In the data rows, the value 128 means zero.
Some points, each followed by its number:
[128 140 145 125  91  96 110 106 116 107 137 125 153 134 129 138 117 126 144 120 114 110 145 123 136 136 122 144  80  84  95 146] 0
[120 153  72 113 123 117 142 172 112 138 116 131 179 111 144 124 118 107 130 129  93 158 124 118 112 184 152 126 105  74 106 100] 1
[155 113 111 141 146  96  97 132 151 104 147 108 129 137 117 131 126 117 124 137  83 111 167 137 133 109 142 109 137 134 103  79] 2
[106 129 109 123 148 135 128 126 173 170 107 130 141 112 124 133 138 107 119 122 118 116 166 122 136 119 129 134 148 128 119 118] 3
[179 116  90 142 126 130 115  48 193 236 113  27  99  86 169  33  81  88 172  88 199 150 104 255  94  98  28  41 165 134 174 123] 4
[163 130 117 117 106  76 109  93  92  71 129 131  75 115 121 156  96 201 119 114 114 132 106 134 163 108 129 108 225 115 107 117] 5
[113 105 122 144 162 137 134 102 152 172 137 127 154 141 134 119 138  90 143 137 130 114 140 141 104 118 101 104 120 126 132 128] 6
[178 150 111 154 125 125 116  72 123 212 102  16 101  90 137  56 108 108 161 115 141 160 110 246 106 110  68  85 138 128 142  96] 7
[120 139 111 138  98 151 102 119 132 141 112 136 164 120 110 145 121 125 120 130 130 126 127 106 152 142 118 166 113 133 148 137] 8
[141  84 120 136 148 135 109 101 194 203 132 121 108 127 173  81 135  79 148 132 187  99  99 217 107 112  70  81 136 127 149 147] 9
[128 108 102 133 119 122 124 172 127 138 138 145 128 167 130 106 160 121 144 186  73 115 101  80 129 149 146 115 142 146 117 107] 10
[100 137 169 108 134 101 122 112 105 133 142 119 142 116 122 155 148 114 145 116  98 147 122 101 163 112 155 155 105 121 136 133] 11
[116 138 120 121 129 118 145 112 138 133 151 118 142 151 117 148 103 150 150 137 122 121 127 130 104 133 144 128  98 117 107 105] 12
[ 89 125 154 108 149 136 145 166 144   0 172 132  95  85  34 106  45 153 136  81 150 191 128  98 182  79 101 154 113  55 129 185] 13
[150 111 130 146 125 127 131 136 143 141 134 143 125 139 139 110 145 109  98 117 120 102 143 143 125 136 155 144  96 104 108 129] 14
[179  99  99 152 129 150 160 105 192 156 161 174 112 173 180  86 124  57 144  84 204 103 136 250  79 101  71  10 157 159 150 178] 15
[109 125 144 128 121 136 146 142 126  93 138 130 143 156  86 145 116 127 111 152 122 126 132 105 123 108 136 157  79 109 128 134] 16
[143 140 143 121 127 123  99 142 128 135 119 142 151 131 139 108 138 112 137 125  94 118 143 109 135 116 147 125 109 116 129  98] 17
[131 144 125 160 106 134 133 163 142 145 144 149 157 101 107 164 163 115 134 111 107 143 106 100 125 149 140 136 113 117  99 135] 18
[126  83 119 151 151 124 132 124 172 142 160 166 145 143 144 113 115 102 124 127 166 125 120 154 125  80  93 144 112 123 128 139] 19
[118 157 149 141 127 148 112 105 113 105 119 144 140 103 132 158 127 113 164 151 153 149 113 149  90 103 138 101 123 143 165 141] 20
[137 115 114 162 151 106 107  96 119 135  83 160 159 109 130 115 153 134 134 119 138 121 126 103 128 158 188 143  70 142 150 125] 21
[110 115 126  75 175 107  95 172 127 104  95 137 145 130 116  90  98 140 130 107 113 158 155 155 143 131 117 143 155 145 123  95] 22
[136 141 124 143  97 143 133  92 120 147  84  92 121 103 128 131 107 114 145 154 149 114 110 138 117 138 108 132 141 144 177 105] 23
[ 92 105 128 138 133 168 128 128 136  79 142 101 118  79 106 134 118 151 153  76 135 150 169 137 144 123 144 169 118 120  92 160] 24
[131 120 123 136 110 120 121 126 108 120 139 118 129 127 105 119 136 134 132 136 116 132 124 117 117 135 147 136 118 120 116 112] 25
[154 155 108 115 100 112 141 137 132 159 116 159 192 100 157 141 152 136 154 118 102 123 127  85 116 131 134 105 153 137 120 136] 26
[103 136 116 127 122 142 136 121 151 147 138 151 115 166 149 134 125 136 146 158 112 143 120 133 117 147 134 127 120 122 106 108] 27
[179  87 138 132 136 155 140 135 202 142 148 187 142 152 153  66 146  65 123 118 217  62 144 203  85 125  97  74 128 133 174 158] 28
[195 118 114 116 104 138 134 150 144  97 176 172 114 158 155  99 129 109 121 118 179 133  82 152 103 106 143 123 145 171 147 179] 29
[127 108 141 104 133 143 153 106 150 129 135 109 120 144  93 133 108 136 120 156 144 121 120  89 126 129 149 142 108 143 132  98] 30
[140 125 124 132 137 154  73 146 114 144 148 124 147 117 130 125 166 126 149 115  97 133 127 119 126 143 172 107  96 131 104  96] 31
[ 99 117 144 152 138 128 141 126 157 103 102 162 141 153 149 113 132 118 159 136 139 187 150  94 161 117 109 153 174 126 131 117] 32
[132 117 103 151 115 123 112 120 104 126 138 113 137 122 118 116 134 134 121 133 113 127 140 129 138 129 141 126 123 122 109 129] 33
[147 131 118 126 120 100  99 118  96 113 129 104  98 114 123 123 117 177 119 138 118 133 117 132 133 114 148 131 169 112 117 103] 34
[110 128  99 166  95 118 115 135 107 116 135 126 134 124 129 156 125 133 126 119 119 143 148 100 142 133 160 128 140 142 153 123] 35
[117 161 143 148 123 136 149 117 114 171 143 124 168 105 128 124 146 124 114 130 125 117 149  62 108 141 154 150  98 103 113 139] 36
[120 121 145  90 169 111 103 177 108 118 107 124 125 130 120  88 106 139 120 102 105 153 150 150 150 163 119 133 153 151 106  84] 37
[132 123 139 124 142 137 140 117 117  70 154 125 116 121  73 123 117 139 121 125 108 143 120 101 108  90 130 151  96  82 137 132] 38
[109 145 105 106 140  72 122 159 140 124 152 111 139 135 179 113 144 134 108 156 106 134 153 116 129 130 123 120 124 109 124  84] 39
[127 108 127 152 131 120 162 123 122 130 144 132 136 148 129 156 133 112 133 137 117 136 124 118 118 130 136 147 111 108 116 109] 40
[131 141 121 160 112 135 137 127 145 129 143 158 143 108 122 153 157 133 165 118 117 111 163 103 141 116 139 112 124  99  70 146] 41
[124 136 126 102 130 141 133 130 121 124 151 107 143 130 115 127 142  85 126 132 143 118 112  99 105 114 114 113 108 118 148 120] 42
[125 146 104 120 129 121 141 115 122 123 143 128 141 137 106 128 152 119 142 138 118 135 107 109 131 116 151 128  95 120 145 121] 43
[135 150 183  96  88 141 131  89  81  14 134 171  96 140 118 143 112 156  77 115 164 117  95  99 133 124 136 118 200  82 157 152] 44
[128 125 132 137 168 141 134 143 114 137 104 121 123 128 127 115 136 126 152 139 114 110 110  98 147 114 131 161 105 103 117 120] 45
[124 130 135 123 111 115 148 133 113 126 139 143 133 130  99 131 153 123 132 130  81 100 148 104 146 131 170 100 108 107 140 132] 46
[119 112 137 118 139 139 142 132 133  78 158 101 129 145  84 128 136 133 133 146 100 162 123 103 101  84 124 187  99  90 123 146] 47
[106 108 172 117 179 163 152 114 139   0 175 146  95  90  88  67 119 206 131  83 139 154 121  85 187 105 116 187  76  44  96 130] 48
[106 153  75 123 152  73 143 149 146 164 126  99 128 145 155 163 151 142 109 139 109 147 138 102 119 108  89 146 167 139 125  73] 49
Which point above is nearest to each new point by angle? Its number follows each.
[143 108 112 164 185 125 131 132 121 199 102  37  97 114 124 107 133 165 139 158 130 135  82 159 128 117  95 177 137  90 132  83] : 7
[143 132 144 131 188 135 135 123 125 113 152 101 149 111 128 126 150 103 147 113  87 142 151 104 171 138 107 117 120 125 114 120] : 11
[144 125 127 136 136 105 106 119 106 119 131 102 113 115 121 135 113 149 126 135 110 136 122 120 144 122 143 120 157 121 105 120] : 34
[109 126 116 128 131  96 105 138 133 138 146 122 150 130 137 124 144 143 137 138  86 123 144 118 115 118 146 126 140 114 119  95] : 39
[109 133 103 126 108 125 146 130 100 102 160 132 139 131 128 125 114 125 143  94  77 113 134 101 138  96 151 106 110 116 118 120] : 46
[169  89 153 104 123 148 131 103 162 117 134 139 133 135 139 135 127 106 129 123 105 112 120 146  97  88  94  79 161 144 116 173] : 15
[143 122 119 124 118 115 111 118  98 118 126 109 108 110 118 118 118 170 129 138 109 133 124 137 129 117 154 130 153 121 120 117] : 34
[143 137 142  96  91  96 110  95  84 126  30  17  43  24 209 138  98 145 111 172 150 153  44 161 120 143  76 144 193 129 255 115] : 23
[128 133 133 138 162 105 116 139 111 144 151 157 126 152 103 102 137 129 145  94 118 125 125 104 160 139 150 141 124  95 114 119] : 45
[132 107 124 143 147 128 164 152 105 125 136 154 144 151 101 110 123 145 104 147 136  81 107  99 114 107 136 145 108 133 128 134] : 16
[105 140 128 136 130 117 144 165 106  87 148 114 126 139 111 131 130 153 133 131 118 122 124 112 135 131 131 133  85 120 104 152] : 16
[134 132 115 112 128 124 143 110 150 154 196 150 156 130 107 161 147 107 120 104 115 139 132 109 113 127 137 118 118 112 123 133] : 18
[134 132 111 148 106 110 144 137 134 105 137 129 105 125 146 133 117 114 104 136 118  98 130 118 132 152 143 120 113 138  84 134] : 14
[106 151 204  67 157 165 180 145 171   0 223 163  80  12  37  84  57 165 126  36 184 226 157 105 177 118 105 101 124  32  75 188] : 13
[109 112 143 129 110 145 136 163 155 118 120 128 124 161 149 138 125 141 137 107 157 123 148 111 100  91 146 169 143 154 109  92] : 32
[126 131 159 106 141  79  83 135 133 138  88 100 146 125 157 165 190 162 152 146 117 161 140  95 125 131 147 129 131 119  99 128] : 11
[125 129 159 136 111 113  82 139 111 132 103 165 136 105 131 148 158 120 114 123  90 133 145 109 109  96 176 150 116 154 121 119] : 17
[128 161 133 147 136 136 109 144 110 148 101 163 111 162 168 151 145 119  98 126 130  78 108 152 144 148 173 120 143 128 157 152] : 14
[137 149 102 163 130 141 140 120 124 158 123 176 154 119 122 115 125 133 124 160 121 190 126 141 129 104 151 129 152 118 144 101] : 32
[ 88 144 123 179  93 150 149 177 105 129 125 170 119 124 152 157 122 143 140 128  89 155 127 113 141 116 119 132  89 105 125 137] : 18
[ 92 124 123 121 119 113  86  86 140 104 135 117 155 153 112 154 132 118 127 106 114 140 145  84 149 154 140 116 122 134  84 141] : 0
[187 131 127 130 196  20 156 124 160 112  90 119  64   4 121 159 218  83 120  29  95 214 102 154 130 255  38 132   0 117 103 244] : 18
[129 137 118 131 126 140 148 138  88 130 143 118 131 121 100 110 134 119 141 119 124 112 152 102 152 127 144 122 136 120 130 114] : 46
[103 129 110  80 160  90 218 101 222 201 204 157 189  87 164 205 102 133 122 178 255 153 117 175 116  24 123  39  65 112   3 178] : 19
[124 127 120 108 118 128 113 104  99 130 159 121 139 112 120 107 143 150 124 137 106 124 133 110 140 118 149 121 119 138 109 132] : 33
[115 110 133 171 190 139 144 129 115 179 111  72 128 125 135 140 122 149 138 160 119 139  91 135 121 118 113 155 119 112 143 103] : 45
[111 121 128 137 140 108 151 151  96 156 148 123 120 147  99 173 132 116 136 107 118 123 146 107 102 112 147 120 136 144 107  95] : 40
[155 131 142 116 104 119 128 120  80 127 101  94 143 126 159 132 123  88 113 186 137 127 161 109 165 141  97 171  96 140 140  94] : 23
[114 125 152 108  93 132 145 138 157 116 137 106 132 143 123 152 125 123 139 140  81 141 135  76  96 127 124 153 157 122  99 155] : 47
[ 99 139 101 159 110 140 105 121 137 130 106 148 156 127 141 147 130 126 147 134  86 127 144  93 138 151 152 181 107 142 121 117] : 8
[  0  63 180 139 220 111 191 212  46 248 115  56  33   0 174  82  70  11 163 105  55 174 162 108 157 201 145 255  72 120  78 180] : 45
[148 100 118 167  96 180 145  95 144 110 102 110 114 162 101 136 101 101 150 159 152 111 114 119  83 143 109 140 109 138 184 145] : 23
[140 128 153 136 114 111 111 119 106 154 163 115 129 147 122 123 153 152 111 143 115 110 149 133 136 101 148 113 125 111  86 126] : 33
[121 146 125 130 139 120 117 111 130 164 110  64 126  86 144 112 117 136 164 137 116 148 120 145 155 107 116 132 132 126 123  97] : 7
[124 152 143 137 126 122 107 121 124 149 129  84 129 116 136 135 122 121 141 132 128 122 122 147 101 126 120 139 128 130 131 118] : 7
[144 153 105 134  88 179 105  57 116 137  53  53 105  71 174 124  95 122 128 186 197 115  64 187  56 166  86 139 167 163 247 118] : 23
[177  69 154 142 173 138 139 161 219 178 136 192 122 146 165  93 139  80  94 136 195  90 117 152 119 121 110  97 118 129 145 188] : 28
[ 84 133 132  68 145 153  96 122 152 131 138 150 136 124 139 170 121 118 129 165 115  95 146 100 152 101 131 127 116 117 136 118] : 3
[145 145 133 126  90 119 134 104  88 147 148 127 144 125 118 130 136 151 130 116 126 158 101  80 169  80 181 140 117 122  95 126] : 11
[109 114 130 120 114 111 129 146 132 163 132 122 151 110 149  95 154 126 139 141  90 132 126  96 128 127 160 151 132 133  96 120] : 10
[118 131 144 143 150 129 123 146 136 136 149 113 156 119  90 172 127 128 141 110  95 145 102 115 109 110 142 141 132 148 120  98] : 18
[143 154 113 138  93 178  99  84 115 135  65  71 113  84 163 129  93 129 130 166 184 112  74 180  70 160  99 133 172 157 225 123] : 23
[134 145  93 105 137 113 130 130 142 137 106 143 150 126 144 135 151 101 118 126 121 132 119 167 115 105 154 117 126 117  97  99] : 1
[152 110 155 135  88 217 127 109 159 144  75 152 115 162 141 104 163  80  84 204 232  57 130 162  38 171 146  99 145 160 225 129] : 28
[115 150 134 151 147 126  80 114 146 136 138 118 109 115 110 148 122 137  69 101 150 131 132  85 134 118 156  88 140 145 124 107] : 35
[137 138 120 145 125  92 124 122 115  96 101 141  90 137 125 148  81 171 101 128 134 136 116 123 148 109 132 118 210 121 115 104] : 5
[140 120 124 139 133  98 134 145  88 118 165 128 127 136  99 141 152 121 137 117 119 145 118  94 114 138 123 128 127 148  97 117] : 25
[131 134  94 149  86 153 212  13  77 152   0 210 132 204 155 202 176 194  23 126 255  20 115  66  63 197  82  72 255  75 241 225] : 44
